Lemu: [-37  -7  -7  29]
Led: [-96  -2  91  50]
Pogob: [ 59 -95  59  27]
Pilaf: [  89   10 -103  -44]
Zizuv: [59 27 -4 90]
popa: [ 61  10 -43 -44]
count Pogob: [-95]
1
count Led: [-96]
1
count Pilaf: [89]
1
count Lemu: [-7]
2

kefo: [  1  23  23  23   1 -21   1]
popa: [-12 -12 -12  38  38  38  -1]
Feso: [ -4 -10  -9  -9 -13  -9  -1]
Led: [ -6 -10 -78 -43 -10  67  20]
count kefo: [23]
3
count popa: [-12]
3
count kefo: [22]
0
count Feso: [-10]
1

Pimak: [ 36   6  34  61 -36 -41  70  -8 -20 -50 -28 -25  84  28  48  14   0  50
  57  65  40  43  20  43  86  54 -16 -52  44  15 -24 -18   4  64  61   3
 -11  37  26  -9  37 -31  50  40  53  50 -84   7 -30 -50 -37   3  44  54
 -17  17  -6  66  53  14]
Led: [ 25   5  30  44 -41 -34  61 -18  -8 -42 -28 -27  58  30  44  20  13  42
  51  57  39  32  15  41  75  49 -10 -29  40  21   6  -3   2  58  60  -1
 -14  36  25   0  45 -33  37  29  34  44 -64   4 -20 -41 -28  12  42  54
 -10  16  -6   1  -5  19]
Pilaf: [ 13   2   3  14   7  -6   7  -1 -15  -5  -4  -8  15  -4   5   0  -1  15
  15  16  12   9  -1  15  16  13   2  -9  12  -6  -6  -3   2   4  10   1
   9   8   9  -2   7  -3   6  16   7  11 -10   6  -1   1  -5 -14  -2   1
  -5  11   3   6  12   6]
kefo: [ 25   5  30  44 -41 -34  61 -18  -8 -28 -28 -27  58  30  44  20  13  42
  51  57  39  32  15  41  75  49 -10 -29  40  21  -8  -3   2  58  60  -1
 -14  36  25   0  45 -33  37  29  34  44 -64   4 -20 -41 -28  12  42  54
 -10  16  -6   1  -5  -5]
fuzot: [-23 -32   3  -1  45  11 -33  39   9  30  17  26  -2   7  -5  18 -10   6
 -10 -48 -21  -2   9 -37 -67 -58 -16  -2 -46  -9 -11  -8  25 -31 -39 -12
  -3  24 -38  -9 -37  21 -26 -22   5 -42  62  24   7  27  40 -28   6 -26
  21 -13   1 -31 -19 -23]
Tep: [ -7 -17  -5   1   1  -4 -12  12  -9   0   2 -13  -8  -8  -8  -7 -17  -4
 -10  -8 -14  -2 -17 -18 -21 -21 -13 -19 -18 -13 -18 -17   1 -14   1  -5
   1  -4 -17 -14 -24   4  -6  -8   5 -16   2   1  -9  -2   0 -19  -6 -16
  -4 -11  -7  -8  -8 -13]
Lemu: [-22 -65 -27 -27   7 -23 -32   4 -27  17 -23 -25  -3  15  13  55  -5  63
  49 -20  24   3 -11   7 -51 -45 -20   9 -34 -18  -4   9  36 -27  -2 -49
  -5  88 -28  -4  -5 -26 -57  -2  -5 -30  78  47  18  39  50 -19  16 -19
  19  21   5 -54   0 -17]
Zizuv: [ -7  -4  -5  -6   3  -1  -6   2   1  -1   1   3  -4  -3  -6  -5  -5  -9
 -10 -11 -10  -5  -1 -12 -11 -11  -6  -6 -10  -3  -6  -6  -3  -6 -11  -2
  -5  -7  -9  -5 -11   1  -3  -9  -3  -9  -1  -4  -5  -4  -2  -7  -3  -6
  -2  -9  -5  -4  -8  -7]
Rura: [  8  -7   4  15  -8 -15   7  -3 -19 -12 -10 -13  19  -2   6   1 -11  17
  16  13  10   9  -2  11  13   7  -7 -18   6  -8 -13 -10   1   5   9  -6
   1  12   2  -8   3 -10   3  12  12   7 -16   5  -8  -7  -8  -6   2   1
  -8   6  -2   5  11   0]
Pogob: [ -4  -1  -4  -6 -10  -5  -1  -9  -1  -7  -6  -6  -7  -3  -3  -5   0  -7
  -5  -1  -3  -5  -4  -2   1   0  -3  -2  -1  -1  -1  -2  -7   0   0  -3
  -6  -7  -1  -2   0  -7  -2  -5  -7  -1  -9  -8  -5  -8  -7  -1  -3   0
  -5  -5  -5  -1  -4  -2]
Feso: [-62 -26  26 -49 -68  -9  22 -59  89 -11 -37 -19 -71  79  34  72  96 -14
  10 -16   9 -30   5 -11  -7  -9  -5  83 -13  75  73  67   1  45  42 -35
 -75  44  -6  39   2 -54 -32 -63 -70 -11  36 -19  11 -24  30  43  75  76
  38 -19 -13  -6 -26  -5]
popa: [ 25   5  30  44 -41 -34  61 -18  -8 -42 -28 -27  58  30  44  20  13  42
  51  57  39  32  15  41  75  49 -10 -29  40  21  -8  -3   2  58  60  -1
 -14  36  25   0  45 -33  37  29  34  44 -64   4 -20 -41 -28  12  42  54
 -10  16  -4  53  42  14]
count Lemu: [-27]
4
count Tep: [-14]
3
count Pilaf: [6]
4
count Tep: [2]
2

kefo: [ 15 -29  -5  37 -28  -5  49   4  19   7  37  -3  -5  45  28  15 -28  36
  21 -58  36 -38 -19   5 -56  40   8   2   2 -30  17  -1  19   1   2  18
 -28  37  42 -11   0  28 -34  -8  44]
Pogob: [ -5  -6 -23   9  15   9 -11   1   2  12 -11   9  -3 -17 -49  36  43 -38
 -61 -58  -9  17 -48  -2  50 -40  13  25  11   7 -39 -39 -36  -7   0  16
  18  -7  -7 -19 -12 -23   6 -28 -40]
popa: [ 15 -29  -5  37 -28  -5  49   4  19   7  37  -3  -5  45 -31  15 -28  36
  21 -58  36 -38 -19   5 -56  40   8  14   4  14  -7  -7   7  -3 -35  17
  11  15   1 -11  -6 -15  13   9 -24]
Led: [-16  -3 -27  15  17 -32 -16   1   1   5 -13   9  -4 -11 -39  28  35 -32
 -61 -58 -12  21 -36   0  50 -46  10  31   6  13 -49 -32 -31  -5   1  19
  22  -1 -11 -29  -5 -27  11 -27 -24]
Tep: [ 56 -15   2 -38  30   0 -14   0   2  10  -7 -12  -4  -7  51 -85  41 -19
   4 -58 -10   7  43   0  72 -23  10   8  -3 -21  -2 -10 -33  -3   5 -42
  23 -32 -35  -9  -2  -3  13 -13  44]
Rura: [-58  14  29  -6   9  10  -7 -24 -21 -27 -30  -3   8 -14  11  15 -33  20
  38 -58  -5   4  38  -1  29  43 -21 -22  22  35  30  18  38  -3  10  19
 -15  13   9  32  25  -3   2  22 -42]
Zizuv: [ 62 -56  -5   5 -28  -2  -8  -8  58  32  37 -24   0  -1  -5  14 -10  22
 -44 -58   1 -19   4 -21 -25  10  11  25   1 -38 -22 -17 -32  -4   4  18
 -37   3  31 -17   1  19 -25 -23  -9]
Pilaf: [-55  14  14  -5  -5  10  -9 -16 -46 -31 -11   5  28 -18  12  19 -37  10
  31 -58  -6   4  16   0 -45  34 -37 -28  -4  32  33  58  31   9   6  19
 -17   1  12  45   6  -2  -5  36 -47]
Feso: [-14  -7 -21  13   5   1 -14   1   4   3 -11   5  -3 -19 -39  30  49 -43
 -73 -58  -8  18 -34  -1  38 -45   8  27   9  16 -35 -23 -39  -3   2  20
  10   0  -4 -25 -12 -22  12 -24 -38]
count Rura: [29]
2
count Rura: [22]
2

Tep: [-14 -26  27 -15  -9 -14  -6 -31 -14  11  78  17   6 -26  19 -26 -42 -14
 -26 -25 -18  19   4  -7  -5  -9 -14 -20 -14 -43  34   3 -21 -24   1]
Lemu: [  7  11 -30   7  -9  21   4  56 -33  22  -7 -27 -20 -23 -32   7   8   5
 -56  38  11 -17 -60  -7  11  16 -28   7  25 -20  11  -3 -11 -23 -25]
Feso: [ 17   7 -16 -44 -23 -10  10  27  -8 -21  -7 -37 -45   0 -52  18  42 -42
 -41  -4 -56 -17  21  10  48  -9  -8  -4  15  25  -1 -14 -30 -10 -16]
fuzot: [-20 -17  55  -3  13   2  -9  14  30  11  -7  28   6   0  30 -66   8  52
  62 -15  20  16   4  14 -26   0  13 -25   4  14 -27  13  28  14  27]
count Lemu: [7]
4
count Tep: [-14]
6
count Lemu: [11]
4
count fuzot: [-26]
1
count Tep: [-26]
4
count fuzot: [14]
4
count Feso: [-23]
1

Rura: [ 46  18 -34  -2  20 -17  45 -21 -15 -11  40  47 -10  41 -14 -34  44 -16
  32  -2  22   7   3 -24 -38  12 -64  60  17  -3  92 -27 -17  40 -69  17
  34  19  16]
Zizuv: [ -9  18 -41  10  37  -4  67 -25 -11 -25  45  56 -21  38 -11 -39  43 -26
  40  -1   4   1  -1 -27 -32  14 -64  48  16  -5  82 -19 -31  56 -63  27
  17  26  10]
Pimak: [ 31  11 -12 -18  -8 -25   2  -9 -12  12  19  19   7  29 -13 -16  28   1
  11  -1  33  13   8 -13 -29   4 -41  54  -5   1  69 -26   6   3 -51  -3
  43   2  15]
Feso: [ -9  -1 -21  39  46  34  58  -8  18 -43   9  21 -29 -10  11  -9  18 -25
  18   0 -45 -21 -15  -2  39  22   7 -43  21  -9 -34  24 -37  -9  23  32
 -53  20 -14]
kefo: [-34 -11  23  27   1  20   3  13  -2 -62 -31  23  -5 -23  12  23 -22   4
  17  -8 -12 -29 -19  21  21   2  49 -62   1  -7  23  27  -5  17  47  15
 -53   1  -8]
popa: [-32 -10   1 -17   1  19   1  12   0 -17 -29 -24  -4 -23  12  22 -22   4
 -12  -7 -13 -25 -16  20  21   1  46 -58   0  -6 -65  26  -6  12  45  12
 -48   0  -9]
Tep: [ 40  18 -51  31  65  16  99 -30  -4 -49  53  70 -38  32  -5 -46  40 -42
  50   1 -25  -8  -7 -30 -22  17 -62  26  29  -8  63  -6 -52  82 -49  44
 -11  37   1]
Lemu: [-18  -4 -14  35  31  30  39  -1   4 -35  -5   5 -21 -15  11   1 -10 -15
   8  -3 -34 -23 -16   6  18   5  21 -49  14  -7 -46  25 -27  38  31  26
 -53  14 -12]
Pogob: [ -3  12  -4  -4 -23 -15 -17   8 -15   8 -17 -16  12   6  -3  12   4  15
  -8  -9  33  -9  -6 -16 -11   3 -16   3 -12  -3 -16  -5  11   0  -7  -1
   6  -5  10]
count Pogob: [-16]
4
count Lemu: [-3]
1
count Feso: [18]
3
count kefo: [22]
0
count kefo: [-8]
2
count Lemu: [38]
1

Lemu: [54  4 54 54]
Pimak: [ 75 -15  19  96]
fuzot: [85 34 27 69]
Led: [99  1 51 13]
Feso: [97 97 97 42]
kefo: [35 56 35 56]
Rura: [99 -3 46 53]
Tep: [64 98 64 92]
count Lemu: [54]
3
count Led: [51]
1
count Feso: [97]
3
count Tep: [64]
2
count Led: [99]
1
count kefo: [34]
0

Rura: [ -3 -17   8  -4   1  17 -49 -74   4  14  26  10 -49 -71 -49 -74  35 -36
 -11  -8  19 -74]
Led: [ -2 -16   6  -4   0  17   6 -74   5  14  27   9 -47 -71 -16 -57  34 -36
 -16  -9  17 -26]
popa: [ 27 -82 -25 -35 -23 -26 -10 -23 -35   9  63 -84 -15 -35 -12 -58 -35 -10
 -19  -9 -10 -23]
Lemu: [ 18 -28  -6  24 -11  -4   2 -28 -12  17  23 -19 -28 -28  -4 -52   9  -7
 -23  28  67 -29]
Pimak: [ 27 -82 -25 -35 -35 -26 -10 -23 -94   9  63 -94 -15 -56 -21 -71  50  49
 -10  25  23   4]
Zizuv: [  18  -20   -6   24  -11   -5    4 -106  -13   18  -48  -20  -29  -26
   -4  -52   10   -7  -24   28   68  -30]
Pilaf: [  17  -21   -7   21  -11  -11  -21 -109  -15   21   24  -23  -29  -27
   -5  -48  -21  -11  -25   30   68  -30]
count Pilaf: [-21]
3
count Pimak: [-94]
2
count popa: [-10]
3
count popa: [-9]
1
count Lemu: [-28]
4
count Rura: [-50]
0

Lemu: [-18  -8 -20 -31   2 -66 -23 -44  12   5  15  43 -29  -2  37  21  31  40
  -5  84  32   0  31]
kefo: [ -25    3   17   14    3   77   40   13  -83   33  -30  -84   -3   26
   -6  -55    3    1   26 -101    4  -33  -58]
Pogob: [ 62 -38  32  18  48 -34  17 -26  63  -4  14  40 105   7  -7  -9  55   1
 -35  43  -6 -35 -10]
popa: [-25 -46 -12 -18   3 -24  -3 -26 -27  17   2  11   6  16  13 -28 -36 -24
 -39   6  33 -38 -26]
Pimak: [ 60 -38  38  15  52 -35  16 -19  62 -10   9  47  90  -6  -9   4  68   4
 -40  48 -11 -34  -7]
Tep: [  3 -19 -20  18   6  69  27  27 -27   2 -20 -40   2  14 -28   2 -66 -55
 -23 -20  -5 -32 -49]
fuzot: [-25 -46 -12 -18   3 -24  -3 -26 -27  17   2  11   2   4  17 -14 -27 -10
 -32  17  30 -20  -5]
Zizuv: [  0 -46  41  12   0  38  36  18 -38  15 -14 -38  35  22 -26 -39 -49   1
  15 -62  -5 -40 -44]
Pilaf: [-77 -18 -38 -25 -40  24 -12   9 -71  24 -19 -49 -95  16  32 -20 -86 -22
   5 -35  34   1 -18]
count Tep: [2]
3
count kefo: [4]
1
count Zizuv: [0]
2

Led: [-28  11  11 -11  -8]
Lemu: [ -9  20  -6 -13 -33]
kefo: [ -2  11   0 -27  12]
Pimak: [-8 32 25 24 88]
Pilaf: [ 31 -11 -14 -10 -79]
count Led: [11]
2
count Pimak: [25]
1

Rura: [ 73 -43   3   7  25  -3 -27  62 -36  34   3 -54  18  43 -47  33 -29  62
 -26]
Pogob: [-18  55   9 -19  62  38 -18   6 -25 -47 -18  55 -55  -6   2  -9  55  17
  55]
Feso: [-16 -26  -9  26 -23  62  22   5  23  63  43  41  39  10 -42  -4 -46 -41
 -53]
fuzot: [ -5 -11  -5  47 -56 -56 -12 -49  37  10  -4  89  12 -11  30 -11  -5 -12
   4]
Pimak: [ 74  -4  14   3  56   3 -14  43 -17 -11 -12 -87 -60   4 -27  26 -11  20
   8]
kefo: [-45  34 -10  23 -29  -3  38 -52  70 -10   0  33 -49 -67  20 -11 -45  18
  -3]
popa: [-19  17   8  67 -45  -6  -4 -25  47  42  31  83   8 -13  -6  -3 -37 -48
 -29]
Led: [-17  50  36  -3   2   1   7   4  40 -78  23 -20 -87  -6  52  11 -21 -16
  21]
Tep: [ 60  17  32   0  29 -50 -38  45 -16 -53  -8 -62 -57  21  23  34  -1  10
  26]
Lemu: [-34  46   6 -12   9  13  34 -30  48 -61  -2 -22 -85 -50  38  -8 -11  21
  24]
count Pogob: [-18]
3
count Rura: [62]
2
count fuzot: [-11]
3

fuzot: [47 -9 47 47]
Pilaf: [-23  32 -38 -23]
Zizuv: [ -3 -10  90 -58]
Feso: [ 6  5 -9 -9]
Pimak: [  6 -46   6 -46]
Pogob: [  7 -65  53  16]
Lemu: [ -8 -26  -8  33]
kefo: [ -8  -9 -20 -26]
Rura: [ 10  13  42 -38]
count fuzot: [47]
3
count Pilaf: [-38]
1
count Feso: [5]
1
count Pimak: [7]
0
count Pimak: [6]
2
count kefo: [-8]
1
count Pilaf: [-23]
2

Pilaf: [ -9   7 -20 -51 -77 -12 -48   1  21 -20 -56 -57  49]
Rura: [ -3   7 -38 -35 -78 -44 -46  19   2 -10 -53 -64  37]
Lemu: [ -5   7 -36 -42 -78 -39 -48  13  39   2 -49 -68  27]
Pimak: [ -8   7 -31 -46 -79   2 -48   6  30  16 -58 -31  74]
Led: [  4   5 -40 -10 -69 -48 -38  38  75 -25 -57 -47  62]
fuzot: [ -8   7 -31 -46 -79 -33 -48   6  30  16 -42 -70  19]
popa: [ -9   7 -51 -51   1   1   1   1 -51  46 -19 -71 -51]
Feso: [ -8   9 -24 -50 -78 -22 -48   3  24 -78 -33 -71  14]
count popa: [1]
4
count Led: [-57]
1
count Pilaf: [1]
1

fuzot: [-15  -5  16   8   4  35  -3  12  14   9 -11]
Tep: [-12 -24 -20 -11 -21  -8 -11  -5   6   8 -10]
kefo: [  8 -15  -8 -12  -5   7 -11  -5   0  -2 -17]
Pimak: [ -6 -18 -12 -10  -4  10   0  -5  18 -19  -4]
Rura: [-82  15 -44   0  24  35  29 -18 -23  33 -19]
Pilaf: [-4 -6 -6  8 18 -9 -5 -4 -1 -6  9]
Lemu: [ 12  -7 -12  -3  14 -54  -5   2 -10  -2  16]
Pogob: [ -5  -5  10 -29  -7  -5  -5 -21 -12   1  -8]
Zizuv: [ 35 -20 -10 -41  11  10  -6  11  10  13 -10]
Feso: [ 26  26 -11   1  41  37  18 -20 -44 -16  21]
Led: [ 1  1 -2 -1 -3 -1  4  7  7 -3  4]
popa: [-15  -5  16   8   4  35  -3  12  14  -4 -11]
count Pilaf: [-6]
3
count Pogob: [-5]
4

Lemu: [  2 -17   7  13   2]
popa: [-12 -22  -3  -7 -14]
Pilaf: [ 13 -47  10   5   2]
Tep: [ -3 -49  38 -21   1]
Led: [ 13  99 -23  13  -3]
Feso: [ 16 -52  -1  -1   8]
Pimak: [ -2 100 -10  -3  11]
Pogob: [-2 -6 -9 -8 -2]
kefo: [ 18 -22 -15 -20  -8]
count Led: [99]
1
count Feso: [-1]
2
count Pogob: [-2]
2
count Lemu: [3]
0
count Tep: [-21]
1

Zizuv: [ 70  26 -83 -94]
kefo: [ 42 -38 -68  48]
Tep: [-57 -38 -68 -66]
Rura: [-25 -25 -25 -25]
Pogob: [-34 -17  28  25]
count kefo: [-38]
1
count Rura: [-25]
4
count Tep: [-68]
1

